[ 97 140 117 116 153 160 157  66 128 130 115 161 122 121  84 153 132 120
 106  92 114  75 182 134 127 103  70 113 177 120] : U
[131 129 112 111 131 166 143  56 124 129 120 144 118 126 138 138 145 154
 123 104 113  95 155 133 139 146  40 132 173 113] : J
[202 111 102 104  65 124 119  97 125 136 122 119 154 170 103 111 141 144
 197 132 115 151 128 134 136 193  72 180 112 127] : B
[126 138 145 123 154 138  89  87 132 190 105 143  89 125 104 129 113 141
  93  86  88  97 136 121 106 110 107 112 162 144] : C
[188 101 146 103 139 124 159 137 165 140  74 195 118 126 138 145 123 154
 138  87  87 132 190 137 111 162 157 140 147 127] : X
[143 165 144 171 138 137 157 112 193 113 132 184 176 124 128 175 166 132
 158  81 132 151 162 129 145 107 205 105 135 145] : M
[143 165 144 171 138 137 157 112 193 113 132 184 176 124 128 175 166 132
 158  81 146  93 189 141 158 135 136 165 172  99] : L
start: [118 126 138 145 123 154 138]	X, 13
gone L: [166  81 143 132 165 193 175 158 165 141  99 138 135 128 171 189 124 176
 113 137 132 172  93 184 158 144 146 112 157]	[136]
start: [126 138 145 123 154 138  87  87 132 190]	X, 14
gone M: [176 129 132 157 184 132 145 151 128 105 166 145 171 132 135 175 124 137
 205 165 112 113 107 138 193 158 143 162  81]	[144]
start: [115 161 122 121  84 153 132 120 106  92 114  75]	U, 11

[159 153 156 104 146] = F
[153 159 156 104 131] = H
[114 117  94  93 115] = G
[144 137  39 116  79] = Y
gone G: [114 117 115  93]	[94]
find: [159 153 156 104 146]	F
start: [159 153]	F, 1
start: [144 137]	Y, 1

[163  75 131 111  92 186 134 109 150  63  97 185  71] = E
[ 66 146 100 174 132  91 175 189  98 154 122  76  65] = P
[132 149  92 186 134 109 150 109 150  63  97 185 102] = A
[186 134 109 153 178 120 136 121 140 189  60 174 191] = W
find: [163  75 131 111  92 186 134 109 150  63  97 185  71]	E
start: [163  75 131]	E, 1
gone E: [134 163  97  71  92  63  75 111 109 186 131 150]	[185]
start: [131 111  92 186 134 109 150]	E, 3

[165 103 163  76  65  73 114  91 129 132 146  99 179 146 164 131  98]  D
[125  96 124  68 161 158 193 144 130 108 139 116 107 130 111 141 179]  R
[112 155 123 181 193 161 144 158 124 135 117 143  73 105  68 130 168]  Z
[112 155 123 181 193 161 144 158 124 135 117 143  73 155 179 130 168]  Q
[102  89 100  71  72 142  90 131 148 101 133 139 169  90 174 117  76]  K
gone K: [ 90 169 131  72  76 101 174  90 102  71 148 100 142 139 117 133]	[89]
gone Z: [130 112 193 155 123 105 135  68 117 161 181 158 124 168 144  73]	[143]
find: [112 155 123 181 193 161 144 158 124 135 117 143  73 105  68 130 168]	Z

[ 59 117 106  88 105 124  95 138]  V
[ 87 129 103 104  85  75 101 175]  S
[108 114 117 109 120  92 122 116]  N
[ 87 129 103  74 107  75 101 175]  T
start: [117 109 120  92 122]	N, 3
gone S: [ 75  87 101  85 175 129 104]	[103]
gone T: [101 175  75 103 107  74 129]	[87]
start: [108 114 117]	N, 1
start: [ 59 117 106  88 105 124  95]	V, 1

[ 88  91 153 146 157  83 164 145 127 121 125 168 149 133 118 157 143  98
 142 172  65 116 137 141 156 170 125 160 103 173 103 109  81 157 160 111
 128 140 125  92 139 110 116 174 130  57 126 110 155 126 127 104  96 101
  91 164 100 161 109  88 125] = Geb
[152  86 109  99 161 151 145 151 132 110 134 144 157 132 111 178 137 117
 130 152  70 105 136 159 139 164 128 145 114 151  91  96  79 132 168 130
 137 137 159 173 169  95 116 106 144 166 120 123 128  97 108 130 159 127
 141  88 173 146 130 145 153] = tasub
[104  97 156 158 112  73 161 148 139 112 122 167 142 121 131 161 145 113
 159 150  61 125 136 143 141 153 130 161 116 152  86 109  99 160 151 145
 133 151 153 147 149 106 103  92 144 157 131 103 129 121  88 136 141 147
 144  92 153 138 124 139 170] = nub
[142  90 159 159  82  93 166 130 149 140  89 181 138 105 159 149 137 110
 160 104 119 163 108 152 133 121 113 126 131 137  72 101 114 128 128 164
 163 150 152 132 130 169 137 107 114 160 135 133 147 159 150 147 194 137
 154  94  94  67 136 178 171] = pil
[104  97 156 158 112  73 161 148 139 112 122 167 149 121 131 161 145 113
 159 150  61 125 136 143 141 153 130 161 116 152  86 109  99 160 151 145
 133 151 153 147 149 106 103  92 144 157 131 103 129 121  88 136 141 147
 144  92 153 138 119 139 170] = vosut
[ 88  91 153 146 157  83 164 145 127 121 125 168 149 133 118 157 143  98
 142 172  65 116 137 141 156 170 125 160 103 173 103 109  81 157 160 111
 122 148 159 172 146  73 130  88 161 150 107  98 117 105  71 136 122 140
 129  86 182 166 119 128 152] = Nul
find: [104  97 156 158 112  73 161 148 139 112 122 167 142 121 131 161 145 113
 159 150  61 125 136 143 141 153 130 161 116 152  86 109  99 160 151 145
 133 151 153 147 149 106 103  92 144 157 131 103 129 121  88 136 141 147
 144  92 153 138 124 139 170]	nub
find: [ 88  91 153 146 157  83 164 145 127 121 125 168 149 133 118 157 143  98
 142 172  65 116 137 141 156 170 125 160 103 173 103 109  81 157 160 111
 128 140 125  92 139 110 116 174 130  57 126 110 155 126 127 104  96 101
  91 164 100 161 109  88 125]	Geb
find: [104  97 156 158 112  73 161 148 139 112 122 167 149 121 131 161 145 113
 159 150  61 125 136 143 141 153 130 161 116 152  86 109  99 160 151 145
 133 151 153 147 149 106 103  92 144 157 131 103 129 121  88 136 141 147
 144  92 153 138 119 139 170]	vosut
start: [ 99 161 151 145 151 132 110 134 144]	tasub, 4

[138 165 134 116 105 159 101] -> vabuv
[117 119 196 138  83 100 156] -> Sogev
[130 127  79 115 116 176 118] -> vig
[147 124 123 144 172  92 141] -> Sobe
[187 166 114 148 109 179 126] -> lov
gone Sobe: [ 92 141 123 147 172 144]	[124]
gone vig: [130 176 116 118  79 127]	[115]
start: [124 123 144 172  92]	Sobe, 2
start: [147 124 123]	Sobe, 1
start: [144 172]	Sobe, 4

[113  74 128 104 150 165 149 148 128 145 127 116 141 104]  gosab
[138 143 135 129  88  60 139 113 123 141 134 104  85 200]  Pamu
[ 96 164  90  98 152 112 200  68 120 110 199  93 112 209]  bimup
[113  74 128 104 150 165 149 148 128 145 127 116 141 146]  bidu
[ 71 130  72 106 118  98 174 111 125 112 110 113 139 109]  Babet
[151 128 126 150 179 164  71 159 182 104  78 188 132  53]  sapu
[102 137 123 104 172 121 170 132 153 112 141 171 101 146]  rog
[138 143 144 129  88  60 139 113 123 141 134 104 109 137]  gebig
gone rog: [141 132 171 153 146 123 112 104 101 121 172 102 137]	[170]
find: [113  74 128 104 150 165 149 148 128 145 127 116 141 104]	gosab
gone Babet: [106 118  98 113 111 174  71 110 130 112 139  72 125]	[109]
gone bimup: [112 110 209 152 164  90 120  68 112  96 199  98  93]	[200]
gone Pamu: [123  60 138 143 135 113 200  85 129  88 141 139 104]	[134]

[118 199 103 124 148 101 143 128 166 119 123 111 136 202 158 184  89 126
 148 117 193 121  96 134 144 162 145] : meb
[123 165 142 126 134 120 144 125 150 122 130 141 150 149 139 154 112 125
 129 146 161 143  98 132 148 128 126] : muk
[130 118 157 119 143 132 116  92 130 144 140 126  92  87 145  73 137 127
 117  95 148 113 138 112  66 180 121] : Nogak
[ 92 116 105 124 156  53 112 133 122  96 123 121 109 120 139 122  51 122
 117 111 104 119 104 128 105 172 120] : teke
[ 92 129 144 140 129 128 132 120 126 128 140 149 135  77 125  99 127 128
 114 149 121 147 123 118 122 125 114] : Dizu
start: [118 199 103]	meb, 1
start: [ 92 130 144 140]	Nogak, 8
start: [ 92 130]	Nogak, 8

[201  73 132 168 159] = sas
[132 125 128 130 130] = vovu
[107 144 127 117 119] = Gub
[201  73 200 127 127] = dup
[ 73  72 201 170 161] = zev
[201  73 132 167 159] = Retol
[169  97 132 127 145] = gudab
[135 123 128 132 131] = nalav
start: [201  73 200]	dup, 1
start: [200 127]	dup, 3
gone zev: [201 161 170  72]	[73]
gone zev: [161 170 201  72]	[73]
start: [168 159]	sas, 4
start: [127 127]	dup, 4

[137  97 135 110 164 148  98 106 123 160 116  98 156 136 131  92  99 145
 122 107 106] = rem
[132 123 152 125 142 166 120  98 115 164 147 129 140  97 128 107  86 155
 127  89 127] = Zorab
[198 154 146 124 171 106 123  98 148 160  98 116 131 136 156 128 122 151
 170 155 103] = Dafop
[ 87 132 144 133 107 172 139 123 163 150 123 158 101 142 184 126  99 140
  92  74 134] = dem
gone rem: [131 123 135 156 145 106 148  98  92 116 160  99  98 136 164 110 106 122
 137  97]	[107]
gone Zorab: [166 155 140 129 123 152 142 132  97 125  89 127 107  86 147 127 164 120
 115 128]	[98]
gone Dafop: [151 131 198 146  98 171 122 106 155 123 156 160 148 154 128 124 136 116
  98 103]	[170]
start: [123 158 101 142 184 126  99 140  92  74 134]	dem, 11
gone Zorab: [152 127  98 164 107 147 128 120  86 129 166  89 132 115 127 123 155 125
  97 140]	[142]
start: [148  98 106 123 160 116  98 156 136 131]	rem, 6
gone dem: [107 126 133  74 158 150 134 172  87 163  99 139 140 101 123 144 142 123
 184  92]	[132]

[152  61 122 156 176 126 176 127 108 114 123  90 121 110 133 121 163] -> sizuk
[ 91  75  89 131 140 145 148 122  93  79  85  92 116 118 147  99 161] -> foru
[ 70 136 114  92  95 131  89  96 101 107  97  70  79 166 132 119 155] -> maza
[ 91  94  92 141 146 180 168 150 100  83  87 152 166 113 172 102 155] -> dob
[ 79 172  87  85  57 107  57 112 144 112 117 125 105  90 106 108  39] -> zun
[ 90 141 131 124 123 174 138 142 111 116 103 157 156 174 164 127 172] -> Sesem
[202  90 178 172 200 127 190 136 124 160 158 119 136 160 132 156 201] -> bes
[138  85 122 133 149 117 108 109 111 139 122  71  92 135 124 123 167] -> fuga
[109 119 141 138 146 173 160 143 106 119 107 146 155 181 167 130 202] -> mobuz
[110 156 132  96  79 108  78  98 130 136 130  86  79 160 110 132 129] -> resi
[159 127 120 160 127  90 118 124 152 139 154 125 118  66  95 128  62] -> Nalab
[166 104 112 141 141  96 133 128 145 131 151 125 124  52 101 122  64] -> gisa
start: [ 79  85  92 116]	foru, 10
gone fuga: [ 85 122 167 133 117 109 122  92 111  71 139 149 135 123 108 124]	[138]
gone resi: [132 156 130 110 129 110 108  79  79 160 132 136  96  98 130  86]	[78]
gone fuga: [111  92  85 138 117 149 124 135  71 122 167 108 139 123 133 122]	[109]
gone Nalab: [127 160 120  66  95 124  62 139 128 152 118  90 127 154 125 118]	[159]

